In the data rows, the value 50 means zero.
Here are some points, one per row:
vec![58, 52, 44, 73, 56, 75, 72, 53, 35, 46, 53, 48, 55, 54, 50, 49, 48, 55,
     41, 62, 53, 55, 52, 50, 39, 47, 45, 47, 65, 49, 33, 60, 53, 52, 61, 60,
     57]
vec![44, 46, 72, 75, 84, 72, 60, 48, 44, 60, 59, 53, 56, 54, 54, 56, 44, 44,
     37, 69, 58, 53, 52, 37, 38, 40, 36, 46, 47, 48, 42, 55, 54, 47, 45, 61,
     45]
vec![57, 57, 59, 18, 45, 31, 37, 34, 51, 54, 43, 60, 58, 47, 40, 50, 49, 54,
     41, 39, 46, 57, 55, 58, 49, 58, 40, 52, 62, 47, 37, 55, 53, 47, 47, 68,
     45]
vec![66, 55, 38, 58, 42, 63, 48, 39, 35, 70, 28, 47, 56, 43, 57, 40, 64, 46,
     71, 37, 67, 56, 56, 54, 50, 54, 35, 57, 38, 48, 44, 51, 36, 31, 45, 61,
     67]
vec![55, 46, 28, 54, 41, 54, 52, 45, 47, 53, 55, 49, 30, 59, 44, 53, 50, 55,
     61, 65, 47, 52, 59, 38, 47, 49, 42, 33, 39, 58, 45, 44, 60, 49, 39, 46,
     42]
vec![37, 49, 87, 61, 91, 50, 52, 50, 47, 55, 45, 44, 66, 43, 55, 44, 48, 40,
     43, 50, 56, 49, 57, 49, 48, 50, 37, 54, 52, 55, 42, 63, 62, 46, 49, 61,
     46]
vec![51, 45, 34, 80, 56, 86, 64, 57, 38, 58, 56, 56, 51, 54, 48, 54, 53, 33,
     41, 73, 62, 47, 50, 40, 38, 39, 37, 46, 48, 49, 54, 47, 55, 48, 42, 53,
     51]
vec![48, 64, 93, 43, 77, 30, 50, 45, 67, 66, 39, 79, 46, 66, 61, 56, 43, 66,
     55, 61, 67, 56, 54, 69, 57, 65, 27, 47, 31, 51, 52, 56, 37, 41, 32, 49,
     61]
vec![47, 38, 63, 74, 73, 71, 61, 41, 35, 49, 62, 47, 60, 49, 53, 47, 51, 48,
     41, 59, 51, 54, 54, 56, 43, 49, 34, 46, 55, 53, 37, 66, 53, 42, 62, 68,
     48]
vec![32, 48, 70, 70, 48, 62, 63, 44, 33, 51, 44, 57, 32, 58, 48, 56, 64, 42,
     72, 30, 55, 58, 36, 35, 62, 40, 42, 38, 54, 52, 54, 45, 51, 45, 32, 38,
     70]
vec![40, 29, 35, 61, 49, 38, 51, 53, 67, 9, 56, 47, 52, 44, 51, 50, 40, 56,
     46, 44, 56, 39, 51, 51, 43, 64, 66, 69, 32, 49, 56, 37, 38, 69, 54, 43,
     49]
vec![68, 45, 44, 61, 52, 56, 69, 66, 41, 44, 75, 27, 39, 53, 46, 47, 62, 48,
     58, 42, 47, 42, 57, 46, 63, 49, 53, 37, 42, 55, 57, 42, 47, 63, 56, 38,
     44]
vec![50, 42, 84, 34, 65, 41, 50, 42, 59, 50, 32, 39, 56, 62, 45, 46, 54, 33,
     55, 58, 37, 39, 55, 54, 61, 50, 56, 53, 42, 50, 43, 46, 62, 37, 54, 48,
     40]
vec![58, 50, 62, 61, 52, 43, 51, 51, 38, 55, 56, 24, 51, 62, 42, 27, 58, 71,
     59, 58, 61, 45, 53, 63, 42, 55, 75, 44, 66, 31, 42, 55, 39, 61, 50, 49,
     56]
vec![43, 57, 41, 57, 24, 57, 63, 55, 54, 18, 61, 58, 54, 35, 54, 54, 28, 53,
     45, 57, 53, 45, 39, 47, 34, 48, 61, 76, 15, 32, 40, 49, 46, 39, 29, 71,
     40]
vec![60, 42, 37, 34, 43, 47, 34, 55, 55, 53, 42, 61, 64, 40, 53, 62, 54, 53,
     37, 37, 37, 57, 67, 74, 45, 48, 46, 57, 69, 47, 48, 61, 57, 54, 59, 59,
     38]
vec![43, 62, 45, 66, 59, 59, 48, 47, 45, 60, 42, 25, 37, 60, 56, 41, 63, 57,
     59, 67, 52, 50, 46, 50, 62, 60, 59, 33, 44, 41, 41, 51, 50, 42, 48, 51,
     42]
vec![40, 59, 16, 36, 33, 62, 55, 63, 32, 43, 69, 51, 35, 49, 45, 56, 67, 57,
     47, 67, 66, 46, 51, 32, 66, 40, 51, 38, 40, 52, 64, 42, 42, 51, 57, 33,
     55]
vec![58, 55, 50, 64, 40, 34, 37, 64, 60, 42, 41, 53, 65, 45, 50, 69, 45, 52,
     35, 49, 41, 55, 44, 46, 43, 61, 72, 64, 38, 44, 61, 36, 57, 48, 59, 42,
     56]
vec![36, 58, 80, 61, 62, 57, 53, 45, 32, 52, 47, 48, 34, 56, 57, 61, 59, 45,
     58, 45, 54, 69, 34, 29, 55, 41, 29, 38, 43, 56, 49, 54, 56, 37, 31, 32,
     52]
vec![31, 61, 80, 46, 46, 67, 57, 36, 44, 59, 54, 63, 42, 62, 45, 48, 54, 48,
     68, 21, 44, 42, 46, 47, 63, 35, 42, 44, 62, 58, 64, 37, 47, 56, 39, 46,
     56]
vec![63, 57, 30, 34, 49, 42, 47, 45, 33, 59, 55, 56, 19, 49, 47, 54, 49, 73,
     61, 66, 51, 58, 56, 33, 42, 59, 57, 32, 43, 61, 54, 56, 52, 53, 40, 46,
     52]
vec![53, 39, 13, 31, 29, 37, 50, 53, 63, 41, 52, 51, 70, 48, 72, 40, 40, 50,
     44, 67, 41, 50, 42, 51, 57, 36, 48, 55, 66, 58, 58, 53, 48, 56, 57, 46,
     52]
vec![51, 57, 81, 62, 63, 50, 52, 52, 60, 54, 35, 42, 42, 55, 54, 34, 51, 36,
     67, 59, 45, 44, 48, 53, 57, 54, 52, 38, 42, 47, 50, 46, 61, 40, 39, 48,
     27]
vec![47, 67, 19, 26, 38, 58, 51, 80, 35, 33, 71, 49, 40, 44, 48, 45, 59, 52,
     58, 66, 49, 51, 49, 38, 44, 44, 53, 33, 67, 55, 62, 46, 50, 60, 67, 47,
     49]
vec![49, 40, 29, 35, 44, 31, 43, 57, 67, 28, 60, 58, 70, 48, 48, 55, 37, 44,
     61, 52, 48, 42, 57, 41, 55, 56, 49, 63, 34, 64, 42, 37, 45, 50, 42, 45,
     44]
vec![59, 41, 15, 51, 45, 63, 56, 54, 35, 50, 44, 50, 32, 51, 45, 61, 39, 55,
     65, 59, 59, 48, 53, 56, 56, 43, 54, 44, 58, 61, 50, 50, 54, 60, 46, 54,
     51]
vec![47, 39, 31, 60, 28, 46, 52, 49, 76, 53, 42, 53, 42, 45, 45, 34, 37, 59,
     15, 43, 47, 61, 40, 50, 51, 53, 54, 59, 64, 54, 53, 63, 53, 49, 64, 53,
     49]
vec![34, 51, 65, 45, 65, 45, 48, 40, 48, 57, 43, 36, 64, 45, 32, 30, 65, 39,
     57, 37, 42, 35, 56, 55, 65, 50, 39, 41, 49, 46, 40, 58, 36, 36, 59, 50,
     54]
vec![44, 17, 67, 72, 43, 52, 49, 54, 38, 74, 63, 49, 41, 42, 52, 46, 45, 62,
     61, 30, 54, 51, 46, 41, 37, 52, 73, 58, 54, 56, 70, 51, 46, 77, 68, 58,
     46]
vec![42, 45, 42, 44, 24, 53, 52, 69, 58, 52, 49, 70, 55, 35, 52, 55, 46, 57,
     30, 46, 46, 54, 58, 68, 46, 58, 46, 60, 51, 36, 28, 64, 59, 41, 49, 77,
     51]
vec![55, 45, 53, 65, 41, 45, 62, 41, 37, 56, 54, 45, 48, 47, 46, 33, 58, 59,
     69, 39, 43, 48, 55, 63, 44, 51, 72, 51, 73, 45, 49, 55, 46, 53, 66, 53,
     42]
vec![40, 41, 50, 67, 38, 32, 42, 50, 66, 21, 53, 45, 50, 49, 47, 60, 44, 55,
     38, 45, 49, 46, 47, 49, 33, 70, 62, 65, 37, 56, 69, 37, 52, 58, 46, 45,
     49]
vec![60, 56, 39, 51, 31, 43, 20, 56, 55, 45, 37, 47, 65, 36, 55, 67, 49, 36,
     35, 52, 37, 48, 41, 47, 51, 35, 56, 60, 49, 40, 55, 48, 44, 49, 58, 43,
     55]
vec![66, 48, 46, 8, 60, 39, 45, 54, 83, 46, 48, 47, 54, 66, 60, 46, 49, 41,
     54, 43, 55, 39, 33, 44, 46, 46, 64, 54, 33, 59, 79, 34, 60, 52, 44, 45,
     52]
vec![55, 80, 80, 12, 63, 21, 57, 19, 63, 58, 56, 50, 48, 46, 47, 51, 40, 37,
     47, 51, 52, 61, 49, 45, 33, 56, 41, 59, 57, 49, 49, 44, 60, 59, 53, 51,
     47]
vec![49, 44, 30, 36, 34, 38, 35, 52, 55, 56, 43, 48, 67, 34, 49, 54, 42, 35,
     43, 55, 38, 42, 43, 46, 54, 29, 55, 47, 60, 35, 43, 54, 40, 45, 57, 38,
     53]
vec![55, 73, 53, 34, 61, 52, 32, 45, 61, 64, 38, 56, 51, 63, 50, 63, 55, 55,
     35, 22, 40, 49, 55, 75, 67, 60, 47, 59, 64, 58, 53, 52, 46, 53, 55, 29,
     62]
vec![58, 47, 43, 32, 53, 45, 30, 46, 56, 55, 48, 64, 56, 52, 44, 57, 49, 51,
     40, 26, 44, 59, 57, 73, 66, 58, 42, 55, 66, 43, 42, 50, 44, 50, 51, 45,
     53]
Along one direction, these points spread out more than along any other. Take the direction at right angles to it along which they spread out most. Go by this last direction. Where along it does each point below lie, from 0 to 99? The average is 50, and the first point in the table lies past the average. One standard deviation of the points above along it is 16.
vec![58, 47, 43, 32, 53, 45, 30, 46, 56, 55, 48, 64, 56, 52, 44, 57, 49, 51,
     40, 26, 44, 59, 57, 73, 66, 58, 42, 55, 66, 43, 42, 50, 44, 50, 51, 45,
     53] 28
vec![55, 73, 53, 34, 61, 52, 32, 45, 61, 64, 38, 56, 51, 63, 50, 63, 55, 55,
     35, 22, 40, 49, 55, 75, 67, 60, 47, 59, 64, 58, 53, 52, 46, 53, 55, 29,
     62] 24
vec![66, 55, 38, 58, 42, 63, 48, 39, 35, 70, 28, 47, 56, 43, 57, 40, 64, 46,
     71, 37, 67, 56, 56, 54, 50, 54, 35, 57, 38, 48, 44, 51, 36, 31, 45, 61,
     67] 54
vec![58, 55, 50, 64, 40, 34, 37, 64, 60, 42, 41, 53, 65, 45, 50, 69, 45, 52,
     35, 49, 41, 55, 44, 46, 43, 61, 72, 64, 38, 44, 61, 36, 57, 48, 59, 42,
     56] 41
vec![55, 45, 53, 65, 41, 45, 62, 41, 37, 56, 54, 45, 48, 47, 46, 33, 58, 59,
     69, 39, 43, 48, 55, 63, 44, 51, 72, 51, 73, 45, 49, 55, 46, 53, 66, 53,
     42] 57
vec![42, 45, 42, 44, 24, 53, 52, 69, 58, 52, 49, 70, 55, 35, 52, 55, 46, 57,
     30, 46, 46, 54, 58, 68, 46, 58, 46, 60, 51, 36, 28, 64, 59, 41, 49, 77,
     51] 43
vec![59, 41, 15, 51, 45, 63, 56, 54, 35, 50, 44, 50, 32, 51, 45, 61, 39, 55,
     65, 59, 59, 48, 53, 56, 56, 43, 54, 44, 58, 61, 50, 50, 54, 60, 46, 54,
     51] 71
vec![44, 17, 67, 72, 43, 52, 49, 54, 38, 74, 63, 49, 41, 42, 52, 46, 45, 62,
     61, 30, 54, 51, 46, 41, 37, 52, 73, 58, 54, 56, 70, 51, 46, 77, 68, 58,
     46] 62
vec![58, 50, 62, 61, 52, 43, 51, 51, 38, 55, 56, 24, 51, 62, 42, 27, 58, 71,
     59, 58, 61, 45, 53, 63, 42, 55, 75, 44, 66, 31, 42, 55, 39, 61, 50, 49,
     56] 58
vec![57, 57, 59, 18, 45, 31, 37, 34, 51, 54, 43, 60, 58, 47, 40, 50, 49, 54,
     41, 39, 46, 57, 55, 58, 49, 58, 40, 52, 62, 47, 37, 55, 53, 47, 47, 68,
     45] 24
vec![43, 62, 45, 66, 59, 59, 48, 47, 45, 60, 42, 25, 37, 60, 56, 41, 63, 57,
     59, 67, 52, 50, 46, 50, 62, 60, 59, 33, 44, 41, 41, 51, 50, 42, 48, 51,
     42] 64
vec![55, 46, 28, 54, 41, 54, 52, 45, 47, 53, 55, 49, 30, 59, 44, 53, 50, 55,
     61, 65, 47, 52, 59, 38, 47, 49, 42, 33, 39, 58, 45, 44, 60, 49, 39, 46,
     42] 68
